In the rows, zero is written as 100.
Z: rows in a few groups, each row roughly a mix of its group's directions
Z (144 x 10)
[113 98 108 104 116 78 92 133 86 155]
[59 124 139 104 83 94 96 99 114 69]
[79 82 107 142 60 92 122 115 111 115]
[120 88 82 100 100 102 92 161 104 126]
[115 130 87 105 123 104 73 150 86 108]
[127 74 59 124 109 120 84 79 81 89]
[73 89 75 110 61 67 119 89 102 126]
[132 120 79 74 67 93 85 109 64 93]
[129 110 83 104 55 123 101 63 109 104]
[133 124 105 113 90 66 64 119 92 120]
[59 109 137 103 72 86 117 113 88 74]
[113 92 84 102 140 109 121 99 65 61]
[134 103 58 86 110 99 106 106 77 139]
[142 107 85 94 149 109 79 113 88 93]
[94 115 127 96 136 109 72 112 92 56]
[64 82 104 75 107 92 100 60 132 80]
[108 98 82 122 117 107 83 146 74 68]
[86 114 116 84 58 90 135 82 131 103]
[116 96 84 128 112 108 78 137 70 67]
[106 110 113 121 65 115 93 150 101 76]
[85 136 142 102 90 94 88 107 58 101]
[77 153 111 98 104 85 86 125 88 75]
[121 121 87 119 120 82 51 124 90 109]
[70 127 115 72 59 84 103 74 101 94]
[99 115 47 120 99 78 71 108 88 81]
[89 87 107 134 119 114 48 97 84 117]
[117 108 42 128 98 105 79 97 85 92]
[85 100 124 125 125 139 111 83 81 68]
[66 66 101 102 121 118 116 57 104 107]
[83 153 117 75 98 96 68 96 107 86]
[65 47 87 96 99 112 107 98 71 109]
[68 111 107 88 70 75 131 61 100 101]
[75 104 111 93 69 102 151 82 117 83]
[132 68 74 137 114 114 82 81 104 87]
[129 76 82 121 121 122 101 133 74 80]
[138 110 82 98 87 107 92 79 84 50]
[56 91 97 125 125 84 68 86 76 106]
[42 93 116 89 86 101 122 77 111 112]
[118 49 75 74 89 90 118 94 117 116]
[86 149 108 81 88 87 91 68 129 104]
[71 132 116 78 87 90 135 91 115 69]
[74 59 77 86 111 85 105 139 118 106]
[107 81 83 106 140 95 80 136 73 123]
[72 94 84 103 74 99 158 95 102 86]
[102 105 109 109 47 106 134 106 102 67]
[62 141 125 107 126 88 91 109 110 78]
[102 118 115 78 77 71 128 105 123 140]
[104 116 112 88 42 75 124 95 110 112]
[128 104 88 124 112 101 53 114 74 76]
[152 116 103 71 106 135 92 106 98 88]
[101 113 117 148 110 111 85 128 64 92]
[83 129 123 85 62 102 132 101 129 112]
[109 68 76 75 95 101 126 79 140 116]
[72 48 96 121 115 76 93 79 105 95]
[80 126 107 78 78 84 110 63 138 103]
[111 134 99 90 51 97 98 115 117 68]
[61 85 111 74 79 81 93 63 123 104]
[96 49 89 102 104 118 96 72 129 125]
[128 130 100 77 67 76 132 120 105 100]
[131 133 92 132 109 93 89 107 57 105]
[69 93 139 90 100 79 144 103 98 83]
[91 64 93 72 133 90 66 119 82 109]
[55 75 104 127 91 114 112 70 103 74]
[109 102 79 93 48 99 127 106 105 135]
[111 71 120 85 90 149 130 84 105 92]
[119 103 122 104 88 86 92 93 143 147]
[78 125 134 117 76 89 112 129 77 77]
[100 63 93 131 137 132 80 104 105 91]
[98 67 96 142 130 133 120 101 99 92]
[122 125 104 73 54 69 101 101 106 118]
[115 91 94 132 84 70 112 49 96 104]
[87 95 140 73 107 111 101 62 100 66]
[90 71 87 115 139 80 79 100 87 62]
[132 137 95 66 71 90 117 115 102 84]
[144 73 90 92 90 111 121 137 78 102]
[103 135 90 106 59 112 123 65 100 79]
[126 93 91 95 68 106 104 117 110 155]
[74 92 119 92 56 77 81 90 122 126]
[117 111 133 80 56 109 106 102 103 137]
[92 124 96 128 134 71 75 132 95 87]
[85 142 98 85 98 97 133 131 130 88]
[102 73 75 67 109 75 79 59 99 105]
[97 41 85 119 123 101 103 94 87 122]
[84 119 93 73 119 68 112 131 80 132]
[71 89 128 122 107 118 83 53 91 89]
[125 119 88 112 80 88 85 132 108 147]
[128 75 76 124 131 113 102 127 81 123]
[110 127 102 114 89 90 123 157 87 90]
[120 90 72 138 106 105 113 141 95 125]
[68 139 110 78 94 66 89 130 105 103]
[90 95 119 94 146 85 71 139 101 112]
[129 107 84 66 103 99 134 117 59 100]
[109 133 97 109 73 68 80 117 65 80]
[67 86 85 108 155 101 87 116 116 105]
[102 130 117 138 129 95 90 138 85 102]
[119 92 79 115 123 118 81 132 71 66]
[67 93 118 108 69 89 128 61 118 108]
[95 106 134 101 68 93 107 134 62 81]
[117 92 73 71 56 85 107 69 107 109]
[80 88 112 101 88 81 125 49 116 125]
[66 140 120 96 69 93 97 118 96 72]
[92 83 146 76 130 95 90 125 107 123]
[94 123 108 101 52 67 133 104 112 95]
[111 122 103 127 66 88 75 125 86 65]
[79 96 114 119 121 119 138 93 85 57]
[100 145 119 113 69 100 125 108 110 131]
[117 103 107 144 98 117 114 143 89 124]
[64 123 135 116 87 103 97 59 105 87]
[104 54 71 105 91 129 116 96 129 118]
[128 49 95 124 105 115 125 84 88 103]
[104 94 79 86 62 108 131 84 141 116]
[69 153 126 108 113 98 98 123 102 88]
[109 86 84 137 114 103 67 89 74 64]
[87 108 119 81 80 129 116 61 129 79]
[100 124 86 87 51 116 133 78 93 106]
[110 115 105 139 87 103 132 59 124 105]
[103 122 87 104 53 85 126 99 101 140]
[119 108 79 118 112 102 80 140 102 145]
[128 116 72 122 132 82 71 105 72 104]
[118 110 82 102 134 81 65 122 64 106]
[109 84 121 119 47 82 97 120 91 124]
[86 51 96 98 113 110 125 74 93 68]
[73 110 124 108 58 116 74 82 79 80]
[93 58 59 105 116 93 115 90 103 133]
[93 68 67 134 120 103 113 132 96 120]
[113 63 83 129 143 101 86 125 96 109]
[115 123 103 102 59 74 91 60 88 80]
[126 123 95 51 100 99 125 128 92 116]
[132 68 72 115 67 113 116 89 106 124]
[109 79 138 130 83 76 81 85 68 103]
[77 103 104 142 69 67 113 109 93 126]
[131 93 91 82 64 98 119 126 125 130]
[113 124 104 122 81 84 70 147 83 90]
[85 74 83 57 114 90 94 57 111 94]
[92 45 91 125 104 99 89 133 92 117]
[75 142 107 73 79 61 96 88 101 110]
[62 129 79 93 129 76 86 119 78 88]
[121 132 83 91 109 74 103 141 71 85]
[70 85 76 117 63 68 119 94 106 123]
[75 96 146 76 135 85 100 122 94 99]
[126 124 112 100 116 111 62 71 70 81]
[141 132 69 83 74 95 98 108 121 87]
[79 102 128 96 122 56 99 140 95 103]
[49 79 128 101 100 112 120 77 121 107]

one row of each group, then the others: which group is each in?
[97 109 68 91 46 88 118 102 126 99]
M
[101 132 131 116 78 94 102 137 68 86]
X
[102 71 100 138 131 110 58 96 91 108]
W
[82 89 140 65 115 104 85 115 132 118]
Y

[117 118 93 63 64 76 97 112 124 126]
X
[135 108 68 110 120 86 67 123 85 122]
X
[72 115 110 73 115 123 62 80 129 99]
W
[103 48 53 85 104 111 102 102 94 97]
M
[118 52 82 113 111 119 116 72 76 87]
Y
[91 125 132 127 114 78 118 138 117 111]
Y
[124 96 91 112 125 115 58 127 67 92]
W
[93 66 118 59 100 92 118 109 69 126]
Y
[129 95 60 105 85 81 92 119 62 118]
M
[151 101 82 101 125 113 77 130 96 86]
W
[51 79 130 134 114 98 105 103 111 93]
M
[61 96 126 63 82 93 125 96 126 91]
Y
[94 96 115 90 57 121 126 61 110 81]
W
[102 139 106 139 89 87 126 134 101 94]
X
